In the data rows, 128 means zero.
How far apart are the two rows of each pair, measured in a hidden way? 0 means very close, and 30 very far. Two or three weighted sums of its numbers give each row a place; it is the straight-line distance between the places.
[113 157 165 137 124 123 119 108 115 109 100 121 245 144 116 122]
[157 130  97  91 114 122 111 120 117 205 228 157 105 112 104 116] 20
[111 133 230 213 161 123 117 115 255 100 102 115 104 117 116 112]
[159 135  99 109 106 123 116 121 114 218 222 145 110 105 124 125] 13
[109 172 154 125 105 104 115 119 115  98 105 119 254 169 127 131]
[182 118  99  94 103 120 118 114 108 189 225 166 113 113 118 112] 22
[113 210 119 113 105 114 111 125 166 117 107 116 119 119 129 116]
[107 180 179 134 119 113 114 114 115 132 102 106 108 113 114 112] 15
[110 190 123 117 109 115 108 111 108 105 106 109 242 123 121 111]
[112  92  93  99 109 140 169 221 179  94 101 111 102 121 109 108] 17
[126 168 106  96 108 123 117 114 111 106 102 121 140 122 122 109]
[138 153  98  98 104 119 120 112 110 103 101 121 154 113 121 116] 5
[107 166 205 156 119 104 118 111 241  99 104 118 111 112 122 108]
[106 145 220 192 148 118 109 127 250 107 103 115 115 116 119 111] 8
[111  86 146 224 255 122 125 119 123 130 106 114 100 112 115 111]
[107  89 102 110 131 140 140 113 110 104 101  96 119 198 200 255] 4
[116 188 113 109 112 114 109 119 112 177 223 167 110 114 124 117]
[111 199 127 110  96 123 106 111 112 151 224 183 101 113 121 111] 7
[110  92  96 103 109 139 151 189 136 103 110 109 106 114 106 115]
[121 189 107 106 115 113 113 129 114 145 213 201 105 109 111 106] 15
[107  96  92 104 109 138 136 188 228 108 107 120 109 111 127 115]
[108 188 130 119 101 122 116 124 111 111 106 119 162 115 125 110] 17
[211  86  96 109 106 123 119 117 115 114 105 112 112 109 132 110]
[109  87  95  98 102 125 129 174 237 114  99 104 103 112 119 115] 11
[107 158 187 158 121 122 113 119 103 170 110 103 102 117 122 114]
[106 175 106 107 107 120 113 113 115  95 108 104 255 146 136 137] 14
[102  91  92 105 116 210 243 159 129 104 106 113 112 113 107 119]
[102  90  93 101 102 203 195 149 125 113 105 111 103 120 111 109] 10
[255  93  96  94 104 127 114 113 175 105 104 103  99 112 114 116]
[187  96  93 103  98 112 123 122 110 204 133 111 104 111 121 115] 6
[112  91  94  98 112 117 109 117 120 114  98 106 105 120 117 108]
[106 154 205 163 116 115 120 119 110 205 211 139 102 113 122 118] 14
[111  88 100 104 108 217 236 164 190 101 105 109 113 108 126 108]
[127  94 100  97 105 116 118 128 255 104 104 113 105 112 111 117] 12
[139 158 103 106 105 125 113 120 113 114 111 107 121 116 116 115]
[108  94 131 193 222 127 125 123 112  99 102 110 138 220 202 253] 11
[253  94 101 100 101 128 125 119 107 152 224 196 100 129 127 105]
[111  91 111 158 255 120 119 111 255 104 103 118 100 102 127 119] 23
[240  96  93  97 102 121 106 113 114 120 143 220 117 102 114 108]
[253  97  95  99 107 123 104 109 113 170 120 107 107 115 119 117] 19
[106 103 197 232 206 116 109 120 106 120 106 111 114 119 124 116]
[107  95 101 131 203 121 128 114 113 100 103 102 157 221 182 229] 11
[104  90  97 100 104 129 135 183 104  98 105 112 114 176 200 229]
[114  89 131 196 255 109 117 113 255  89 111 107 115 103 124 107] 29
[109  92  94 101 111 195 208 159 118  96 106 114 127 200 196 240]
[211 109  92 103 104 123 116 114 113 164 225 186 104 112 125 116] 14
[106  94  97  98 119 149 189 214 166 108  98 109 117 116 117 106]
[108  99 200 240 213 125 115 121 141 102 108 109 112 115 119 115] 5
[108 164 199 158 112 115 111 112 114 152 117 113 113 113 122 113]
[111 109 191 202 157 122 115 122 113  95 102 120 210 126 114 115] 10
[106 192 136 120 106 115 115 120 121 201 220 167 120 104 119 115]
[117 197 120 107 110 125 113 119 115 194 204 136 110 116 121 112] 6
[104 176 157 130 109 120 115 110 119 107 105 120 176 120 128 113]
[105  99 156 196 188 111 116 126 113 102 107 110 188 216 167 200] 14
[108  89  99 107 117 183 224 223 155 103 101 118 106 107 120 118]
[142  88  98  98 115 116 114 116 255 107 107 111 116 107 123 119] 18
[100  90  95  97 126 202 196 138 129 104 109 121 111 112 125 120]
[103  96 103 107 106 223 250 164 108  99 105 104 116 117 116 104] 4
[118 199 125 100 109 132 120 109 105 215 150 107 106 117 108 110]
[186 115  93  99 108 111 120 123 118 223 164 120 121 113 118 112] 15
[151 127  96 103 102 122 120 117 109  99 109 106 255 146 112 117]
[106  91  93  97 107 219 255 178 251 102 103 117 107 123 124 122] 17
[102 117 217 210 153 117 121 118 106 183 122 108 105 110 121 107]
[107 103 170 194 174 119 113 127 113 103 108 106 168 228 187 231] 3
[213 109  91 101 110 117 103 113 117 203 233 147 100 117 122 125]
[102  95  96 107 169 142 141 124 119 114 102 113 108 120 121 115] 20
[115 104 204 236 202 125 115 111 108 155 116 108 117 116 123 126]
[102 123 187 159 137 118 113 118 113 101 110 115 193 221 159 195] 16
[246  94  94 101 103 118 115 114 105 142 214 217 110 100 122 105]
[108  87  99 100 101 132 130 149 108 101 108 117 113 180 185 225] 13
[110  87  99 100 105 191 193 142 121 102 100 106 128 201 198 244]
[137 151  96  93 100 123 105 117 109 118 100 112 240 133 139 108] 10
[102 111 209 212 170 127 112 120 110 170 117 113 114 102 121 102]
[109 170 156 133 109 116 123 118 117 109 107 124 205 125 113 109] 3
[106 201 126 110 101 121 114 119 116 222 163 107 105 107 126 119]
[113 195 120 103 104 115 116 119 110 144 210 192 113 114 119 115] 16
[109  86  96 107 146 158 135 123 152 109 103 111 114 116 117 108]
[146 152  97 102 114 118 119 115 106 102 105 122 161 117 127 115] 6
[105  94 128 180 226 122 118 106 117 100 107 112 225 189 152 162]
[110 116 193 187 149 122 118 124 103 110 108 119 246 185 135 137] 23
[110 131 180 157 129 122 109 114 119 108 106 106 145 221 190 246]
[108 177 163 133 115 117 128 114 116 127 168 215 107 107 111 122] 15
[235  86  88  96 111 132 122 119 205  99 110 103 109 111 122 111]
[145 141  95 101 106 131 112 116 111 177 232 173 118 109 124 103] 8
[125 156 104 104  95 115 115 123 117 103 108 106 245 145 137 119]
[109  93 130 197 254 117  99 124 112 115 110 117 110 113 104 121] 9
[177 121  99  99 102 108 113 120 110 110 160 244 112 115 117  98]
[108 150 207 172 133 113 111 120 125 111 104 105 107 109 118 114] 18
[105  87 103  98 104 126 148 180 133  97 102 106 115 107 110 108]
[107 141 209 167 126 114 122 122 117 222 156 111 113 110 104 119] 17
[104  88 106 140 225 122 114 121 112 109 105 113 107 114 131 111]
[110  90 102 104 102 187 235 225 167 106 104 109 109 109 118 116] 20
[108 100 189 231 207 136 112 117 115 181 127 110  97 116 117 110]
[104  86  98 104 103 137 157 184 112 104 108 109 114 188 189 238] 7
[107 106 180 190 154 125 122 107 106 105 104 106 246 167 128 126]
[103  91  99  96 109 154 194 191 113 103 104 114 122 189 194 245] 12
[114 190 108 103 115 113 108 115 113 142 106 112 105 117 114 128]
[107 136 225 199 142 117 124 109 112 113 105 102 110 107 120 120] 13
[223  91  91 102 103 111 130 118 117 108 104 115 115 120 136 121]
[149 141 102  93 112 131 112 129 114  87 109 149 131 105 127 123] 14
[106 195 141 121 112 124 117 114 118 157 216 194 119 114 115 106]
[109 136 211 185 132 115 126 120 114 138 110  95 109 115 117 121] 17
[114  92  99 143 220 115 117 113 109  97 102 118 177 225 182 214]
[107  87 101 100 109 133 126 152 146  98 100 108 109 108 122 112] 17
[108  97 100 113 163 121 137 117 113 115 106 118 194 208 154 199]
[108  90 100 104 101 181 188 147 106 103 105 110 123 198 193 243] 9
[109 125 218 195 140 128 108 112 115  99 107 108 106 111 125 108]
[108  88 100  97 105 125 131 172 197 114 105 113 112 110 114 113] 8
[110 195 124 107 104 125 114 121 114  95 115 169 117 120 122 120]
[104  93  99 112 101 218 255 167 149 102 108 109 101 109 107 108] 14
[105  87  97  94 102 143 161 201 102 108 103 115 120 189 194 240]
[109  90  96 104 122 183 151 123 118  98 103 106 106 113 121 108] 18
[111 153 204 163 120 118 124 117 109 205 154 115 107 114 105 110]
[100  94 133 176 233 111 110 116 118  97 113 102 223 187 148 171] 14
[106  89 101  94 103 166 210 221 134 106  96 110 120 116 110 114]
[106  94  96 102 103 133 108 122 247 104 104 110 110 106 120 120] 23
[115 185 113 105 118 117 118 106 111 120 162 218 106 108 120 114]
[108  86 131 198 255 118 107 126 126  99 106 115 111 113 131 114] 14
[106 203 129 112 100 125 109 118 110 134 115 111 113 112 113 109]
[110 212 137 111 111 101 118 114 198  99 105 118 109 122 116 113] 12
[110 148 202 163 124 129 116 120 111 154 214 184 113 115 118 111]
[114  91  93 102 111 191 199 133 159 102 104  95  98 115 123 115] 18
[113  91  96  99 104 128 124 143 217 111 107 109 107 121 121 115]
[116 181 112 101 106 113 114 121 113 196 225 161 108 110 114 112] 10
[210 104 100 106 107 120 119 112 113 121 179 224 109 110 121 118]
[105  90 135 210 255 117 111 121 118 111 104 106 115 110 120 116] 19
[110  90  97 102 105 168 225 238 255 105 105 103 103 113 117 107]
[120 176 104 107 110 121 125 119 112 163 214 193 110 117 124 122] 14
[239  89 101 103 110 122 117 111 187  95 104 109 105 113 121 120]
[112  87  97 101 110 105 116 120 255 104 108 107 119 108 117 107] 11
[110 193 120 108 117 113 117 110 115  99 136 203 106 113 121 115]
[110 181 117 107 104 113 118 121 108 107 106 115 204 119 113 107] 11
[107 131 180 157 132 117 115 122 114 112 109 106 198 221 162 201]
[110  89  94 108 117 149 171 206 109 103  97 114 108 178 180 228] 12
[136  92  96  92 111 118 102 125 237 108 105 115 120 118 120 109]
[111 189 143 115 110 121 124 115 108 138 198 200 104 112 105 117] 8
[106 213 127 108 111 123 116 108 161  94 107 117 122 104 113 119]
[180 117 100 104 107 112 108 120 118 118 156 223 110 110 108 114] 18
[112 140 220 175 139 129 122 113 110 140 107 114 108 110 118 103]
[114 191 117 106 106 115 145 119 110 118 175 210 116 111 120 106] 24
[100  91  95 102 124 145 144 133 112 116 101 111 133 206 210 244]
[105 156 199 169 124 120 119 119 111 222 183 125 107 122 129 109] 12
[105  91 137 189 213 128 117 119 113 102 103 112 164 221 192 218]
[104  94  95  99 105 121 127 160 113 108 106 109 116 178 202 228] 7
[106  95  97  95 105 190 227 217 143 113 106 107 112 128 126 105]
[104  90 102 101 122 149 171 218 161 100 105  95 116 115 110 111] 8
[113  91 104 103 117 120 126 152 112 118 106 111 110 172 186 224]
[135  85  93 100 101 116 113 118 255 103 108 104 108 111 113 123] 17
[111 198 136 109 113 115 122 121 107 182 222 157 111 105 119 117]
[223 103 103 101 106 127 117 124 111 182 234 170 109 123 107  99] 13
[107 122 214 203 146 117 120 117 115 199 132 120 106 103 116 122]
[103 162 196 155 111 128 112 122 116 108 108 103 106 113 129 121] 11
[214  87 103 103 116 121 118 108 189  97 102 105 109 112 117 115]
[106 175 171 138 112 132 116 117 109 150 113 118 100 120 117 109] 24
[111  95 109 155 239 130 119 111 108 132 108 105 121 110 120 125]
[110  90  98  95 110 180 208 151 116 109 102 113 115 184 198 246] 10
[106  93 101  99 108 189 208 161 115 103 104 114 117 184 192 248]
[108  90 116 177 215 126 114 126 115 107 103 102 198 208 166 186] 6
[119  88  99 102  97 120 120 103 207  97 104 102 102 119 117 109]
[118  94 182 232 219 114 119 121 109 128 103 113 103 109 122 116] 16
[109  96  98 101 105 191 245 200 115 117 105 105  98 114 113 118]
[ 99 126 221 197 151 123 126 115 108 131 113 103 102 112 116 107] 6
[127 180 105 100 111 137 120 107 113 117 100 103 104 122 126 116]
[109  92  97 111 111 122 127 147 137 106 100 111 111 117 123 117] 16
[117 189 113 107 113 122 116 114 105 129 192 218 110 123 115 105]
[106 173 142 122 111 123 121 109 116 107  98 108 255 157 120 108] 16
[106 117 218 211 148 120 118 118 119 137 111 112 120 107 119 100]
[107 122 202 177 136 124 118 120 108 110 107 100 214 117 115 115] 5
[110 204 124 105 107 115 122 118 110 112 108 106 103 114 118 107]
[122 172 105 101 117 126 117 123 104 107 126 190 111 116 122 118] 12
[109  96  93  98 108 136 118 164 146 101 104 118 106 102 121 114]
[110  86 101 105 179 151 131 128 134 110 107 114 111 101 133 109] 16
[104  94  94 105  98 134 141 183 156  97 103 111 106 109 119 122]
[109  89  97 101 103 125 119 154 152 100 102 108 116 123 120 111] 3
[134 156  98 101  99 119 118 128 105 126 183 210 115 112 119 116]
[107  92 103 126 182 123 138 128 117 107 108 110 147 216 194 233] 19
[108  84  95 107 114 208 219 159 116 100  99 109 105 117 120  99]
[106  90  99 116 189 128 125 115 110 111 106 112 114 118 126 117] 10
[104  88  99 100 105 124 119 154 144 100 101 109 113 123 114 104]
[ 99 113 215 216 159 120 115 126 115 192 129 108 103 116 124 112] 12
[127 171 109 105 113 126 123 116 119 125 182 214 112 114 109 112]
[111 199 123 104 103 114 120 115 115 108 104 119 165 112 117 105] 13
[111  89 119 181 255 114 114 114 119 115 103 110 109 104 115 105]
[107 159 198 168 106 127 117 120 115  99 101 102 105 124 129 116] 23
[137 160  99  98 110 121 126 116 112 190 128 111 112 119 124 106]
[255  95  99 102 109 113 116 124 188 105 105 107 114  95 122 122] 19
[108  87  95 108 116 128 127 145 171 105 101 118 104 116 109 120]
[108  98 150 194 209 133 115 118 106  96 106  99 154 230 188 233] 13
[109  91  97  98 121 157 159 129 112 104 105 110 138 198 195 240]
[111 196 118 105 112 121 111 118 113 173 229 172 113 112 124 119] 7
[105 164 194 151 124 119 125 119 105 214 206 133  97 112 114 119]
[104  90  97 105 107 121 122 150 157 109 104 107 111 119 129 111] 17
[105  99  94  96 104 137 160 204 177  98 102 101 101 115 108 114]
[131 190 104 100  97 110 116 124 255  94 110 102 109 115 117 119] 20
[107  93  96  91 107 147 156 190 111 102 105 113 120 166 195 231]
[110 189 119 104 111 116 117 114 109 100 113 160 121 119 116 117] 12
[112 183 108 100 103 124 109 124 112  99 106 106 255 206 156 173]
[113 199 123 106 107 124 119 125 116 179 231 171 108 113 111 118] 18
[109  89  98 105 114 119 137 173 112  99 105 100 119 163 187 224]
[103 141 203 172 133 133 108 108 118 220 154 122 114 116 130 117] 15
[112 186 123 112 104 110 117 120 114  95 100 115 207 115 121 119]
[140 158 105  98 104 117 109 117 110 187 122 118 109 115 130 117] 6
[113  83 102  98 108 185 225 220 127 109 112 110 104 112 115  96]
[106 110 186 190 143 113 116 117 116  92 106 107 194 232 167 210] 12
[252  93  92 112 122 120 115 112 111 166 115 101 106 120 123 115]
[138 155  93 104 106 122 115 113 103 120 173 214 106 118 120 115] 23
[252  96  92 104  86 125 121 110 102 143 112 124 111 122 113 115]
[107  91 102 104  99 148 184 193 113 101 105 114 117 179 187 232] 4
[103  89  95 102 101 134 149 173 147 105 102 123 105 117 116 107]
[105  87  95 103 110 166 204 189 107 100 105 109 111 179 185 237] 12
[105  94  97  91 111 211 236 164 120 111 102 110 114 116 121 117]
[156 153  96  97 107 125 114 121 233 104 103 105 105 117 121 114] 11
[138 154  98 100 112 120 126 115 106 191 131 108 100 122 130 114]
[105 152 199 157 113 122 115 123 112 226 190 129 104 117 114 119] 21
[244  98  99 106 109 124 111 115 108 213 229 143 108 102 123  94]
[107 177 173 132 104 127 108 126 110 211 207 126 116 119 116 114] 18
[156 134  95 101 115 113 115 114 108 202 227 146 108 117 122 104]
[108  88 106 137 226 129 119 113 115 111 108 108 116 122 115 114] 14
[103  86  98 108 104 135 127 155 110 116 102 106 116 175 188 233]
[108  98 153 223 246 114 118 117 104 159 119 116 104 121 120 119] 14
[108  94  95  95  96 120 108 117 190  96 103 120 112 109 123 122]
[108 126 216 192 137 125 113 110 113 210 157 129 113 102 118 113] 22
[106 103 184 209 181 121 115 111 120 108 110 117 146 103 111 108]
[206 106  90 101 116 123 104 117 111 232 178 119 115 119 121 107] 11
[223  92  97  99 107 117 113 118 115 145 110 109 108 110 125 106]
[103  93 138 193 255 117 116 109 113 135 111 108 109 125 113 106] 9
[110 176 151 125 122 123 108 116 108 105 105 125 250 153 120 124]
[113 193 115 107 102 123 121 114 112 177 227 170 113 112 120 105] 27
[130  96  91 103 105 116 117 108 112 123 188 243 107 113 115 122]
[108 113 213 227 165 114 110 118 117 108 105 110 109 119 121 114] 19
[118 205 118  94 100 125 114 118 110 113 100 108 105 116 111 109]
[110 206 139 120 111 130 104 125 135  93 108 116 109 112 118 107] 6
[103  94 101  96 101 184 224 171 103 100 106 115 119 185 186 244]
[107 177 156 116 112 122 117 110 116 107 119 175 120 119 112 106] 17
[107 199 149 114 111 110 108 117 118 110 101 115 110 108 114 110]
[148 132  98 102 103 124 110 116 113 101  97 105 239 127 118 119] 8
[109  95 161 214 222 115 120 114 119 107 134 201 112 108 120 109]
[104 107 217 230 178 128 121 118 106 104 108 115 103 105 112 119] 14
[106 144 226 204 147 111 122 129 255  97 108 108 114 113 100 109]
[216  90  98  94 109 111 118 114 151 107 102 118 112 114 119 111] 14
[108 198 156 124 115 118 110 124 112 211 142 123 101 121 118 110]
[105  87  98  98 126 178 173 124 116 110 103 107 110 118 116 111] 17
[102 152 208 182 122 117 110 118 116 125 108 107 114 114 115 110]
[166 131  99  96  96 118 115 107 117 227 197 136 106 112 130  96] 20
[141  90  99  97 113 111 121 115 160 102 106 114 106 112 104 104]
[110 107 211 228 196 122 111 121 109 138 106 112 107 105 117 117] 13
[108  92  92 105 119 211 221 144 140  97 107 109 113 119 113 108]
[108 100 172 239 236 128 120 124 109 127 104 119 116 124 119 112] 10
[108 147 193 172 119 114 124 111 111 128 147 215 104 117 122 120]
[111  86 104 160 255 130 124 116 155 109 106 121 104 102 111 111] 28
[108 200 133 109 123 123 120 124 109 210 161 124 110 113 116 112]
[106 170 171 135 118 124 116 126 114 103 112 172 108 116 125 112] 19
[209 115  92  94  94 129 105 123 124 103 105 104  96 111 117 126]
[154 142  98  99 101 116 117 116 112 121 147 226 116 122 113 111] 13
[106 192 158 124 108 131 115 111 104 181 115 116 106 112 112 114]
[105 136 220 188 135 130 116 121 109 134 102 109 104 108 116 127] 13
[110  92  97 110 112 128 128 155 154 102 104 108 108 100 127 108]
[107 181 151 117 117 128 120 109 113 100 118 166 117 119 116 108] 16
[252  95  97 105 118 113 118 112 111 159 113 101 114 116 120 102]
[147 149  99 105 100 112 123 121 113 118 175 226 111 119 120 108] 23
[105  95 137 180 221 117 117 118 113  98 106 108 214 207 154 185]
[ 99  96  96  98 102 218 255 224 121 103 101 103 113 117 119 119] 8
[112  88  92 102 103 121 134 174 154 109 103 107 106 102 119 115]
[109  91 124 200 255 116 120 105 116 118  99 118  96 108 126 114] 22
[108 100 199 217 194 114 117 115 110 131 206 189 110 109 127 111]
[107  89 101 113 144 162 149 129 118 109 104 109  97 118 122 110] 18
[105  87  97 103 101 151 169 221 149  98 104 110 106 104 126 110]
[255  96 101 103 111 112 127 112 114  96 103 117 111 112 110 113] 13
[179  92 103 103 102 116 118 119 112 159 116 109 112 115 113 102]
[104 106 177 200 164 130 122 115 116 105 106 107 190 216 181 207] 5
[110  92  96 111 153 148 142 115 141 112  99 121 102 115 120 120]
[117 183 109 107  96 125 112 111 114 223 151 109  98 111 115 106] 11
[105  97 172 228 224 120 116 122 103 128 100 109 117 107 113 116]
[183  91 102  97 109 128 112 117 118 209 238 146 114 113 121 112] 14
[110  91  99 113 137 153 140 143 106 111 107 108 114 111 120 107]
[255  98  86  95 108 122 113 127 109 219 143 110 104 114 116 112] 19
[110 148 213 172 123 102 115 110 109 133 103 104 115 113 122 118]
[103 115 198 192 143 115 114 122 109 101 108 107 239 132 118 128] 9
[103 109 200 212 169 119 116 108 114 210 155 121 107 108 119 119]
[112  87  93  97 105 121 129 154 172 114 103 108 114 115 115 114] 10
[172 129  96 100 115 114 122 118 112 104 106 117 102 110 119 108]
[107  87 152 219 254 121 126 124 109 104 107 118  94 117 116 119] 5
[111 164 184 144 110 116 118 115 116 164 223 169 111 117 120 119]
[161 133  99 109 109 117 118 115 104 146 216 204 106 115 119 114] 10
[134  90  90  98 105 114 119 109 106 122 106 100 113 121 121 107]
[111  91 110 148 227 112 121 124 109 105 102 111 154 221 201 244] 15
[109 184 148 125 116 120 106 118 111 122 163 200 102 109 117 115]
[104 133 191 164 133 126 118 110 112 102 104 114 247 143 127 113] 11
[113 165 185 147 107 118 111 103 109 212 162 118 104 112 119 110]
[122 185 107 105 113 112 107 124 112 180 230 146 113 117 114 111] 16
[111 163 176 142 108 121 109 113 108 116 108 106 148 235 227 255]
[104  94  99 125 195 133 127 121 202  97 108 108 110 124 115 116] 17
[105 186 137 118 102 125 128 114 115 101 107 112 230 131 115 117]
[101 174 182 145 116 126 105 115 126 116 104 113 114 121 111 112] 8
